In the rows, 128 means zero.
One turn moves each row of this set onto another row. After a few examples, where does it send each row asked below?
k46: [ 94  81  90 108 106 140 151 139 138 111 136 130  99 129]
k464: [107 119 116 129  81 137 153 146 111 127 134 116  91  98]
k921: [136 135 129 112 132 144  73 131 149 123 131 152 133 141]
k89: [104 136 169 108  84 100 130 147 142 150 150 100 126 130]
k20: [108 127 171 114  85 104 122 141 132 155 139 101 130 132]
k637: [119 117 145 127  84 142 130 129 164 112 195 137  92 150]
k671: [ 89 132 148  84 128 149 115 120 156 149 139 131 143 156]
k564: [131 111 142 152  86 136 135 122 143 103 174 143  96 151]
k343: [ 88  83  92  92 106 144 146 142 149 117 146 125  98 129]
k883: [133 129 122 135 119 122  91 138 159 139 108 160  85 115]
k138: [109 104 125 116  81 156 129 138 106 149 128 108  97 103]
k584: [ 98 148 130 130 127 118 153 125 141 108 125 149 138 151]
k306: [124 100 154 119  84 159 108 120 156 131 184 130  99 156]
k519: [ 83 155 136  94 127 126 146 133 170 122 156 139 134 149]
k436: [135  96 150 145  85 153 113 112 135 122 162 137 102 156]
k277: [ 90  74  97  91 105 152 136 137 144 126 139 123 101 132]
k458: [126 158 118 110 129 123 101 146 169 101 155 158 122 133]
k457: [ 95 127 118 105  80 139 153 154 133 133 159 112  87  96]
k777: [123 144 116 128 118 112 106 148 176 130 127 161  80 111]
k283: [107 138 164 122  84  91 139 146 137 140 145 105 125 129]
k106: [126 125 129 112 118 134  79 138 171 155 119 152  87 117]
k920: [138 146 119 130 130 126  94 137 146 103 130 160 129 135]
k44: [ 96 113 127  92  82 158 129 146 129 153 152 103  92 101]
k742: [ 95  73  94 105 105 148 138 134 134 121 127 127 103 131]
k567: [112 130 167 128  85  97 131 140 125 146 133 106 129 132]
k685: [105 126 143 119 129 142 122 112 128 137 108 141 147 157]
k806: [118 140 125 105 119 123  92 149 186 145 138 152  81 113]
k991: [124 146 129  92 131 141  79 141 171 122 155 149 126 138]

k106 goes to k806
k283 goes to k567
k584 goes to k685
Now these:
k464 goes to k138
k306 goes to k637
k742 goes to k277
k921 goes to k991

One turn moves each row of this set onto another row. After a few examples, where does it send each row asked below?
k43: [149  95  99 144  94 144 127 153 143 179 134 161 169 130  84 149]
k520: [136 128 118 107 112 163 132 157 131 161 148 145 106 137 155 133]
k482: [163 147 134 124 136 125 114 137 115 146 156 132 165 175  93 152]
k314: [140 125 112 129 159 135 123 132 107 125 116 128 171 106  98 171]
k518: [155 146 119 113 152 147 156 124 118 118 123 138 137 126 109 177]
k448: [ 97 116 101 112 168 139 125 126 130 115 118 152 123 123 118 151]
k732: [163 121 103 147 118 137 174 153 131 171 146 151 160 151 108 152]
k617: [151 136 136 134 104 166 109 135 122 168 116 144 135 112 149 162]
k284: [137  98 105 152  95 135 131 133 148 173 128 173 165 139  78 143]
k164: [129  97  93 120  99 108 121 113 168 143 150 167 149 139  78 151]
k606: [145 148 145 115 137 140  86 138 129 124 140 137 120 166 117 147]
k616: [135 112 113 112 108 147  91 111 144 154 169 169 169 105 128 148]
k373: [137 133 140 144 128  88 109 121 118 136 140 103 149 150 102 156]
k471: [ 97 101 109 143 120 115 115 143 159 145 108 142 100 146 120 132]
k267: [130 118 127  96  91 120 140 145 174 117 165 138 132 135  94 152]
k214: [114 105 111 143 108 111 101 165 148 150 100 124 121 145 110 138]
k332: [140 120  95 152 155 108 159 119 114 132 144 145 172 134 110 142]
k819: [145 123 103 149 128 116 169 145 131 176 146 149 170 159 112 150]
k179: [139 118 121 127 113 169  99 137 124 174 132 145 134  99 154 153]
k882: [132 121 128 127 104 166 107 119 121 181 140 158 143 104 147 148]
k678: [102 101 103 119 134  99 144 134 144 142 166 135 184 121 103 151]
k898: [142 142 126 103 120 130 162 129 153 109 141 136 110 138 108 169]
k29: [146 140 101 102 143 154 151 120 107 133 157 164 129 145 128 129]
k167: [127 120 123  98 105 159 148 101 147 138 164 175 137 111 110 165]
k316: [135 127 129 164 109 104 144 134 142 153 108 111 122 128 142 166]
k361: [159 132 121 144  97 124 167 161 135 171 144 136 160 158 113 146]
k967: [116 104 125  96  98 128 101 153 155 128 166 133 165 108  96 141]
k881: [125 109 106 168 133 103 139 133 139 155 108 115 126 120 141 164]
k191: [139 138 160 127 105 128  88 110 113 136 154 119 136 125 120 147]
k539: [135 132 126 105 102 153 113 175 129 162 143 134 125 149 145 126]
k826: [154 110 113 153  99 145 117 152 135 172 108 157 170 137  87 153]
k591: [137 125 142 147 119 111 100 129 152 113 125 139 125 162  84 151]
k771: [111 114 110 145 145 108 102 107 132 129 142 131 152  99 150 148]
k706: [121 109 101 125 136 132 158 109 147 121 122 172 140 132  79 167]
k62: [111 115 117 159 129  98 132 118 136 162 117 115 125 120 148 157]
k758: [113 119  98 103 123 115 124 114 149 124 134 149  87 145 118 136]
k506: [ 94 109 124 106 114 112 132 109 153 131 163 131 133 102 135 159]
k451: [113 120 101  97 160 151 124 142 115 142 160 156 175 123 118 142]
k6: [130 136 117 105 126 166 128 155 129 164 151 162 119 153 149 127]
k763: [107  93 100 142 107 106 122 156 162 148 114 126 106 138 113 138]
k278: [159 129 156 140  96 139 105 118 132 133 153 152 159 144  77 146]
k623: [116 106 120 118 135 128  87 144 125 128 135 120 178  95 101 151]

k706 goes to k448
k314 goes to k623
k471 goes to k6
Now these:
k763 goes to k520
k164 goes to k758
k361 goes to k316
k191 goes to k278

